One vector is turned by the same rotation once a step. Each row is the vector after some number of steps, and that number follows the row.
The counts run from 0 to 107.
[129 135 129 110 149 165 139 118 110 140 134 139 132  89 142 112 101 123
  91 159 127 135 116 145  99  98  78  90 114 146 146 163  96 104  97 122
 136 154 113 121 125 143 142 118 130 116 126 111 115 194  73  99  54  91
  99 129 138 109 121 167 187 122 134 169 111 130 166 109 131 127 121 150
  90  79 117 110  97  98 159] : 62
[127 120 136 108 156 145 172 123 132 144 131 126 172 100 116 107  88 125
 126 149 143 127 127 154 107 119  81  95  99 169 135 182  81 111  98 118
 127 139 122 121 135 156 141 112 126 135 119 131 117 172  77 114  48 114
 107 122 141 110 116 178 182 106 122 190 142 132 149 134 135 137 133 167
 106  96 126 103  91 104 148] : 7
[138 126 123 113 147 172 114 118 107 119 157 134 149 120 135  76 122 139
  88 174 136 124 125 150 103 118 107  63 106 156 127 175 113 114  95 147
 136 120  90 128 139 134 112 161 113 141 116 124  79 161  89  78  74 134
 131 110 120 123 114 147 184 102 145 199 109 109 142 111 118 128 128 155
  86  95 108 113 128 135 147] : 44
[142 135 110 107 146 152 161 109 148 124 154 140 165 114 125  71 103 145
 132 172 130 124 118 126 113  77 107  98 125 179 121 186 100 149 117 158
 131 147  95  96 148 141 115 126 121 162 106 117  94 190  72  94  83 120
 133 106 151 138 112 131 167 107 145 190 100  96 159 121 143 133 109 161
 110  87 113 116 150 142 139] : 78
[134 101 132 106 135 162 135 127 131 123 156 154 169 120 115 105 125 156
  79 182 140 137 135 143 117 116 100  82 100 173 116 183 120 108 120 120
 148 125  96 112 145 150 105 141 119 159 139 136 101 136  67  87  79 127
 119 115 123 141 114 184 173  76 121 202 122 112 123 135 129 141 133 143
  80  94  96 113 126 147 134] : 107
[135 140 112 103 147 159 146 121 157 124 152 157 129  97 139 124  82 125
  98 149 141 123 114 167 118 100  94 111 105 168 116 159 100 117 107 133
 137 130  79 137 149 153 137 118 145 107 141 100 119 178  74  93  56 111
 141 120 128 122 100 155 167  85 122 185 106 114 162 123 131 143 137 166
  87 101  97 101  96 120 163] : 64
[139 122 130 104 134 163 107 126 115 107 160 152 144 107 127 108 130 150
  68 166 142 134 125 165 105 111  97  91 119 156 123 155 126  99  87 120
 139 111  89 131 147 147 111 158 123 142 107 138  95 154  78  81  81 147
 133 120 111 138 113 164 190 100 143 207  99 110 158 125 128 141 129 154
  89 103  97 121 126 139 131] : 43
[120 129 157 107 154 149 154 135 143 120 134 132 173 102 119 125 125 126
 114 145 139 140 118 144 109 102  94 104 108 174 147 178 108 111  90 112
 131 125 104 129 124 169 118 116 139 151 105 156  94 151  62 113  44 141
 111 116 129 121 103 186 198 109 133 210 120 112 152 132 136 163 138 164
 121 100 115 114 112 121 130] : 12
[132 103 122 108 153 143 169 118 159 133 143 145 182  95 127 125  88 126
 123 158 139 138 127 156 128  95  95 120 112 183 118 154  81 117  99 112
 136 131  84 122 152 153 137 124 119 153 104 125 117 172  68  92 106 123
 130  98 136 142 110 166 188  84 127 191 111 108 161 148 144 144 118 160
 115  97 120  99 109 135 147] : 9
[124 137 119 105 163 165 145 103 124 124 146 148 154  82 142  75 110 120
 112 176 127 134 117 117 116  87  89  94 123 161 142 173 111 124  99 137
 136 154  97 105 135 161 103 136 106 146 101 127  91 197  67 106  73 122
 111 118 137 125 114 152 197 126 142 188  93 110 156 120 129 130 111 147
 111  84 115 118 131 148 131] : 74
[125 115 120 122 160 159 167 111 131 142 137 130 176  99 139 107  83 112
 111 168 128 144 140 141 123  89 100  93 116 166 137 160  91 120  96 114
 144 143  97 116 134 156 134 137 110 165  95 132  96 182  68 102  91 123
 113 105 132 135 117 173 198 107 138 191 112 117 168 141 126 135 111 162
 115  93 133 113 123 133 138] : 10
[141 123 128  89 133 152 122 110  92 133 149 143 147 112 135  78 137 151
  95 176 121 137 128 147  90 100  83  75 110 140 136 175 120 110  96 133
 141 147 111 105 138 122 122 144 126 140 111 130 104 174  89  87  79 123
  92 140 122 120 128 165 194 128 141 194 106 111 157  97 126 110 119 141
  86  70  96 121 139 108 145] : 49
[144 136 123  99 140 139 156 107 131 134 139 133 156 108 120  76 119 150
 126 164 126 124 117 125 103  72  91 100 130 172 134 191 105 132 118 143
 126 150 127  84 145 143 125 117 127 170  97 130 114 194  67 101  82 120
 121 119 140 122 125 153 178 133 139 192  93 101 171 110 145 131 108 163
 128  74 122 113 149 123 130] : 79
[134 110 149  98 119 135 143 132 123 142 136 146 145 108 121 129 123 163
  82 144 143 121 109 156 102  93  76 128 117 165 116 185 108 107  95  96
 128 120  91 100 166 112 146 123 149 166 111 140 122 179  67 115  93 130
 113 140 119 122 124 180 169 118 137 179  66 130 157 114 153 149 131 171
  91  90 142 128 124  94 126] : 29
[154 136 126  95 110 147 124 115 112 142 149 138 140 107 132 114 119 149
  91 165 120 136 127 148  98  79  84  87 120 147 121 166 120 100  99 129
 157 131 136 102 141 124 159 122 164 139 127 123 114 188  63  91  84 111
 105 131 121 114 119 163 169 131 135 188  97 110 166 101 139 121 127 159
 107  69 106 111 123 103 157] : 54
[130 110 132 110 132 155 133 121 128 130 138 163 145 109 130 141 117 155
  67 161 148 127 113 151 113 108  77 113 118 165 115 177 114 104 111 105
 138 126  65 118 160 120 125 132 133 160 125 138 118 164  70  97  83 133
 127 125 118 129 116 180 186 101 130 177  70 136 144 121 139 153 124 158
  67  93 124 132 125 114 128] : 30
[142 122 118 115 139 158 173 125 136 154 135 126 170 109 119  98  75 118
 113 161 121 126 125 152 115 102  82  85  94 164 119 190  85 127 122 145
 156 144 118 110 143 146 152 122 133 157 120 117 124 179  72  95  82  98
 109 110 159 132 118 172 165  98 125 184 122 115 170 128 124 127 112 175
 109 102 129 105 114 103 156] : 2
[135 113 132 100 151 131 180 126 160 133 142 137 168 109 109 123  97 142
 126 146 159 132 126 153 119 110  89 121  97 187 121 172  94 114  94 112
 124 113 108 121 147 152 140 109 141 141 115 145 122 165  74 104  62 126
 120 108 138 132 109 177 172  95 122 206 130 121 158 145 149 145 130 168
 117  95 123  99  97 120 152] : 8
[145 124 131 108 134 134 175 121 133 139 140 146 154 120 132  76 109 157
 135 167 139 109 128 124 115  98  74  96 109 176 127 212  97 140 122 154
 126 146 108  92 146 132 131 115 123 154 131 109 112 178  77 112  51 107
 114 123 143 116 124 155 168 110 138 179 103 126 139 110 136 122 118 154
  95  77 127 119 134 118 136] : 83
[153 125 105  96 122 152 136 119 138 137 164 162 145 118 130  90 100 161
 104 182 135 120 137 145 110  93  89  80 100 168 104 170 110 126 116 148
 150 131  79 108 151 115 133 136 128 129 134 105 106 163  78  72  89 115
 127 121 125 145 116 158 168  94 135 187 116 105 138 112 133 114 129 144
  86  80  84 112 127 123 167] : 52
[143 133 142  87 129 146 118 122 116 129 158 156 140 117 123  94 145 161
  92 161 133 126 121 147  85 104  87  84 104 149 130 175 122 105  93 124
 141 125 127 108 133 119 122 122 147 130 129 132 116 162  78  96  46 117
 101 134 113 119 115 172 180 117 141 205 115 110 137 103 138 117 144 134
  96  71  94 106 118 108 153] : 50
[144 132 122 103 118 172 127 122 141 128 152 163 136 118 138 118 107 134
  78 172 116 128 127 153 109  96 101  83 114 153 127 171 120 115 119 130
 164 146  79 119 134 131 126 125 146 138 155 103 116 170  81  79  66 112
 129 122 125 130 106 166 191 105 131 178 101  99 158 113 130 142 135 135
  66  98  69 121 117 116 154] : 56
[127 142 122  94 161 166 135 112 150 103 147 145 133  98 136 134 112 118
  95 150 132 135 107 153  99 100 113 118 125 163 144 162 106 112 101 108
 139 144  97 134 129 168 114 117 144 135 108 120 118 186  69  97  56 126
 131 117 132 129  99 158 195 117 132 190  97  95 172 124 137 163 116 156
  96 102  81 104 114 122 124] : 68
[141 105 131  98 148 146 140 132 142 114 156 140 161 122  99 100 121 161
 103 150 147 117 131 167 104 120  99 104  94 170 111 186 107 120 114 127
 128 106 105 130 152 168 109 127 138 152 104 141 125 146  63  86  69 138
 119 117 139 142  95 158 163  81 107 220 122 120 139 146 146 126 115 167
  97 100  95 102 122 122 132] : 102
[150 126 145 133 145 156 164 128 117 141 140 117 157 108 120  84 100 138
 110 152 153 111 122 159 115 116  78  81 103 158 111 184  77 130  96 131
 123 117 117 132 164 150 126 139 124 155 116 138 112 170  74  92  59 120
 109 118 143 117 110 152 155  87 139 200 106 142 140 119 135 120 109 177
  94  81 144 105 128 114 140] : 96
[137 122 107 107 140 171 138 107 121 144 141 144 137  97 157 107  83 123
  93 165 105 128 122 159 111  98  91  98 120 146 135 148  99 116 104 118
 147 160  89 120 134 129 144 133 122 134 124  95 119 196  75 100  91  98
 118 128 137 130 120 168 197 117 132 169  98 118 172 112 126 132 112 153
  81  81 104 114 113 103 145] : 61
[134 123 142 101 134 145 107 126 117 116 159 143 151  98 116 106 141 147
  80 158 152 136 119 165  99 102  82 110 120 156 121 149 121  88  76 105
 135 106 113 123 159 135 126 152 139 148  95 146 105 166  64  94  79 141
 118 126 108 123 111 160 183 114 141 211  92 101 155 117 135 140 134 164
 108  80 115 110 127 125 139] : 42
[148 137 123  95 128 146 141 126 129 145 140 132 131 111 121 100  99 137
 106 154 129 117 120 166  91  96  89  85 108 150 119 188  95 123 107 142
 144 135 120 113 136 125 165 110 154 121 139  96 125 179  84  93  50 100
 110 133 142 111 111 160 166 114 134 190 123 124 166 104 136 124 128 162
  95  91 100 107 100  84 162] : 58
[141 110 135 141 154 161 160 127 131 136 137 143 149 111 134  88  85 138
  98 159 140 109 131 161 127 130  85  87 107 163 116 185  87 126 100 130
 122 128  88 128 161 155 105 142  98 151 118 121 110 153  76 102  65 117
 121 111 137 134 110 144 172  73 122 181 104 142 130 126 125 123 106 166
  74  92 129 117 125 130 123] : 95
[126 151 145 105 166 162 149 118 124 122 138 136 146  91 124  87 130 124
 115 162 132 131 111 108 114  85  86  96 121 168 154 190 117 121 101 131
 130 133 124 104 122 160 110 122 137 137 108 128  89 188  67 118  35 115
 116 126 138 116 120 158 183 129 142 183 111 116 145 112 137 143 120 149
 123  74 114 118 120 143 139] : 75
[152 137 128  88 119 133 120 124 138 112 171 131 151 121 108  99 132 162
 103 145 152 116 119 166  88 103  94 100 103 164 108 175 108 114  88 141
 144 106 127 118 153 128 138 134 152 140 102 141 107 154  78  77  73 138
 124 118 130 123 112 150 164 113 134 218 117 107 157 115 147 125 131 168
 115  85  94  91 129 116 150] : 46
[153 121 152 121 131 141 165 134 157 125 142 150 143 133 117 122 103 146
 105 129 147 101 121 166 111 107  85 112 121 179 110 196 100 129 128 126
 121 127 107 120 160 152 123 110 150 159 140 131 125 154  56 101  35 119
 148 118 143 126 115 148 170  90 132 185  83 126 139 108 155 146 131 171
  89 107 112 108 127 107 123] : 89
[146 142 117 113 128 170 142 118 130 142 144 144 132 119 135  90  92 131
  99 165 108 119 132 159  99 102  95  63 101 153 123 186 105 126 116 150
 151 148  98 115 127 127 146 123 132 125 150  89 106 174  94  93  52 103
 118 127 140 122 119 164 178 114 130 183 119 114 158 110 122 127 128 145
  76  94  97 115 118  96 158] : 57
[139 127 143 109 131 138 143 143 121 140 136 124 147 109 104 121 112 160
  86 140 155 106 115 178  99 102  83 105 107 166 100 194 100 109  97 133
 131 102 102 109 170 122 156 134 152 137 115 132 109 165  75  99  68 135
 126 125 132 118 124 162 157 109 136 200  91 137 146 121 137 144 136 189
  92 107 148 122 118  96 144] : 33
[130 143 128  82 174 140 152 114 134 123 150 133 141  99 119  81 104 142
 139 144 148 119 114 144  96  90  89 115  98 172 139 177  85 126  95 146
 117 122 119 115 147 149 128 111 131 118  93 115 114 188  75 107  50 112
 118 130 151 122 108 141 173 120 135 200 125 123 161 130 144 130 117 165
 122  79 119  93 101 116 146] : 71
[138 107 113 116 134 147 159 123 125 143 136 147 158 134 118  94  92 171
 113 157 142 104 126 162 121  85  96  87 106 165 115 206  80 138 120 140
 135 133  63  97 161 106 139 126 125 154 112 120 105 164  87 104 104 135
 121 129 142 149 127 159 168 102 136 182  94 143 151 122 139 139 128 168
  74 100 128 131 131 101 138] : 27
[130 138 106 111 147 169 155 112 145 129 155 141 143 101 134  97  75 117
 112 162 134 121 115 159 116  89  95 102 115 172 114 163  88 120 104 138
 135 136  87 125 152 147 152 128 133 124 117  96 108 200  82  86  87 104
 132 100 141 132 110 142 169  96 132 184 118 113 165 130 127 138 123 171
  97  98 121 108 112 122 165] : 65
